Turns, then the turns between two rows, first turn first; the first pair answered:
J246 (before -> after):
[ 14   8  13  -2   6  33  17   5 -14 -18  -5   9  22  -6  15 -14 -19   4
  27   3 -10   7  -6 -13  11 -19]  ->  [ 27   5   7  -9   2  26   5  11 -16   0  -9   2  23  -7   9 -14  -3  -2
  36  13 -10   4   6 -15  12 -33]
[  3   0 -16   1 -20 -43  -6 -15  14  24  18  -9 -41   7 -35  24   3 -14
  14  -1  -9  -4  16  -8 -20  -8]  ->  [-11   5  -1  11 -13 -24  23 -23  17  -3  16  14 -38  18 -22  20 -47  -7
   4 -22 -10  -4  -7  -6 -21  26]
[ -7   0   4   4  -4 -13 -14  -6  -5  10   7  -9 -18   0 -15  11  -4   1
  -1   3   9  -5   3 -19   4  -5]  ->  [ -8  -1  14  11  -2  -3   2  -8 -11   0   9   1 -16   5 -11   7 -17   0
  -3  -4  18   0  -6 -15  -1  10]
[-10  12   4  -3  10 -11   6 -12  16   0  -8   6 -10   1  -2  -6 -26   4
  13 -10  -1  -9  -9 -10   0  12]  ->  [  7  -5  -2  -4  -2  18   8  19  -1  -7   6  25  -3   8   8   6 -25  -3
  -4  -9   8   6 -12   8   5   5]
J960 (before -> after):
[-25 -38 -14   5   8 -31 -10  -9 -20  16   6  16 -14   4  -3  -2 -21   5
 -12  17  24 -10 -36 -36 -10  18]  ->  [ -7 -33 -31 -13 -18 -16 -19  10 -23  21   1 -10  -1 -10  -4 -12  40   4
  -7  38  18   0 -16 -11  -8 -29]
[ 10 -34 -10   7  -5  28   3  40 -33   1  30  42   6  11  11  19 -18   0
 -32   7  20  16  -2  21  10   0]  ->  [ -1  16  -4  -1 -28  31  28   7 -13 -21 -18 -13  29 -14  15 -31  54  14
  -9   5 -21  11   4  30   6 -28]
[ -3 -19 -17  -9  23   4   3   4   1   2   9  19  14   0  -3  10 -44  -6
  -4  12   2   0  -1   8 -11   0]  ->  [  5  -2 -28 -22   5  13   3   6  -1   0  -8  -6  25  -8   0  -1  10   1
   7  19  -7  -1  12  23 -11 -34]
J881 (before -> after):
[  4  -5  18  -7  11  -2  -1   7  -1  14 -37   3  -9  15   0 -20  42   4
  20  -7  21 -14  19  -2  27   9]  ->  [ 12  -5  11  -2  17  -6  -1   9   2  19 -33   2 -15  15  -4 -12  35   0
  18  -1  22 -16  21  -4  22  12]
[  9  -6 -17  -8   8 -15 -34   8 -12  26   6 -16  -6  -6 -13  15  10  -9
  13  20   4  -9   7  -9  -3 -10]  ->  [-19  27   1   2  11 -13   6 -28   3   2 -21 -25   1 -13  -5 -16  -6   1
  23  -3 -10 -10  -8 -23  -6   8]
[ 20  -5   3 -27   8 -36 -16  18   6  12  -3  10 -17   6  -9  21 -13  -4
  -3   9  -8  10  -8   3 -18   8]  ->  [  0  16  20 -15  -4 -14  17  -5  12 -11 -25   3  -4   4   4  -4 -13  12
  -2  -8 -28   9 -19  -1 -22  14]

(2 to 3 turns a pair)
[  1 -20  -4 -16 -53  79  31  25 -39 -28 -16  -2   7 -36  35  -7  26  28
 -20   2   9   6 -13  26  28 -39]  ->  [ 17 -55 -13 -18 -30  51 -13  48 -51   4  21  17 -29 -22  17  38 -17   9
 -23  13  38   4  -5   6  25 -25] -> J960 then J881
[  6  -9   6 -13 -12  28  16  17 -14  -4  -5  -7   7   1  11 -10  17   0
  -4  -7  -4   8   2  14   9 -14]  ->  [ 15 -19  -4  -9  -7  19   3  27 -18   9  13   6  -5  11   8   6   4  -9
 -13  -2   3   9   5   5   6  -5] -> J960 then J881
[ 25 -26 -42  -6 -10 -27 -50  35  -6  23   7   4 -27  14  12  24   5  13
 -32  38  10   3  -1  19  14 -22]  ->  [ 11  -1 -26  21 -26  17  11  25   1 -23 -24  13   7   2  51 -12  15  33
 -45  11 -10   7 -32  35  19 -18] -> J960 then J246 then J246
[  4 -14   3  16   9   4  19 -14  10  -6  24  23   2  32  12  18 -23  -3
 -11   2  -5  -9 -24   7 -16  25]  ->  [  8   7  -6   5 -12  -2  24 -21  13  -7  -2 -17  26  13  12 -10  34  -2
   4   6 -18 -12  -8  15 -12 -13] -> J246 then J960
[ 13 -43 -14  14  15   7 -21  28 -29  22  32  12  13   6 -11  22 -41  -7
   7  25  31  10  -4   1   5  11]  ->  [-36  15   4  22  18 -13  20 -38   0   0 -27 -20  36 -16  -2 -34 -24  20
  36   3  -8  -8 -13 -11 -12  16] -> J246 then J881
[ -4  22   8   0   9 -32  14 -30  25   8  -9  -7  -8   2  -2 -25   4  18
  24   0 -17   8  15  -1  -3  -2]  ->  [ 25  -7  -9  -6   5 -38 -14  -2  18  27  17   0 -15   6 -14   3  13   4
  16  16   0  11  24   5   2 -15] -> J881 then J881
[ -8   3  23  16  19   0  -3   1 -10   2  30  23  -7   4   4  24 -31  -6
 -11  12   8  23 -13   5   4  11]  ->  [ -5  18  29  16   0  31  20   7 -15 -23  12   5  12  -9  21   1   3   3
 -17   5   4  28 -15  28  10  -6] -> J960 then J960 then J246
[  5  24  -3   0  -5   0   2 -16  27   2 -12 -13   5  -9   9 -32  17   8
  15  -8  -9 -17  -6  -9  -1  -8]  ->  [ 18   3 -15  -6   3 -11 -27   1  18  22   0 -10 -10  -8  -6 -16  18  -6
  14   8  -4 -14   9 -12   0 -13] -> J246 then J881 then J246
[ 17 -33  15 -15  10  32 -12  29 -32 -28  30  35  -4  35  21  49 -37  -3
 -17   1  19   8 -12  27  13  -2]  ->  [-26  15  17 -20  26 -45 -28 -48  10   6  -8 -22 -16  19 -22  22 -28  -6
  44   5 -11 -31   9 -18 -20   5] -> J246 then J246
[-27  25   2  12   5  -3  31 -28  21 -32   5   6   7  12  17 -22 -37  14
  -1 -13  -3  15 -13   7   6  30]  ->  [-26  35 -22  -8  -2 -41  -7 -32  29   2   1 -36  -1   1 -10 -20  10   6
  26  10 -13   7  18  -3  -3   3] -> J960 then J246 then J960
[ 25 -21  -3  -1   1  29   2  38 -24  -2  25  27  -2   2  12  22 -15  -5
 -14   5  32   8 -15   6  19  -9]  ->  [ -6  32   3  -1 -10  18  24  -9   7 -14 -30 -25  21 -24  12 -33  36  13
  15  -2  -7  -4  -9   4   9 -23] -> J960 then J246
[-18   2  18   7  -6  20  33   1  -8 -29  -6  16  11  10  34 -11 -25   6
 -19 -18   5   0 -28  12  11   0]  ->  [  1 -24   1   5   4   2   2  17 -18 -10  20  25  -7  22  20  15 -36 -10
 -23  -4  22  -2 -21   7  12   2] -> J246 then J960 then J960
[-12  15  20  16   1   8  27 -21   7 -25 -18   6  17   2  11 -11 -15  10
   8 -12 -10   1 -13  -3  -7  23]  ->  [ -3  -6  13  15  16   1  12  -7  -4 -13  12  22   1  10   3  18 -42   0
  -7  -8   3   5 -15 -10  -5  30] -> J960 then J881
[-16  17   8  -2 -10   6  19   3   4 -33 -48 -17  17 -26  15 -32   8  21
   5 -24 -20  -9   5  12  -6  -7]  ->  [ 28 -35 -14  -8  -4  10 -36  50 -20  -4   8  16  -7  -8   3  21  -9  -1
 -13   1  17   4  13  17   4 -17] -> J960 then J246
[ 10   9   0  11 -14  20   1  18 -11 -12  -8   1   8   1  20   3  15  14
   1   5   4  14   2  21  11  -8]  ->  [ 15  -5  -5  11   0   9 -15  26 -15  -6   5  11  -1   8  17  21   0   3
   0  11  16  11   4  18  13  -9] -> J960 then J881
[ 11  -1   6   0 -22  35  25  20 -29  -6 -14 -11  38   1  27  15  31   7
 -12 -11 -15  18  -1  42  18 -53]  ->  [-27  23  17   6  24 -56   2 -49  11  30 -22 -26  -1   4 -16  21 -14  -5
  34 -15 -28 -11   3 -16 -18  -9] -> J246 then J881 then J960
[  1 -16   6  15  13  -5  11   2  -3  -9  15  28  -8   3   3  14 -44   0
 -20 -13   5   0  -7 -11   5  21]  ->  [ 12 -12  -5   6 -15  30  18  25 -18 -21   3   8  17  -8  13   6   6   6
 -26  -4   7  12  -1  18  19 -17] -> J881 then J960
[-11  -3  11  -8  36  -5  24 -14  -6  15   6  16 -10  -1  20   0 -33  29
  14 -26   5  -3 -45 -41   3   5]  ->  [ 20 -17 -16 -29   9   4 -18  18 -22  37   8 -17  -2 -11  12   4  38  15
  19   5  11  -3  -8 -21  15 -56] -> J960 then J960 then J881
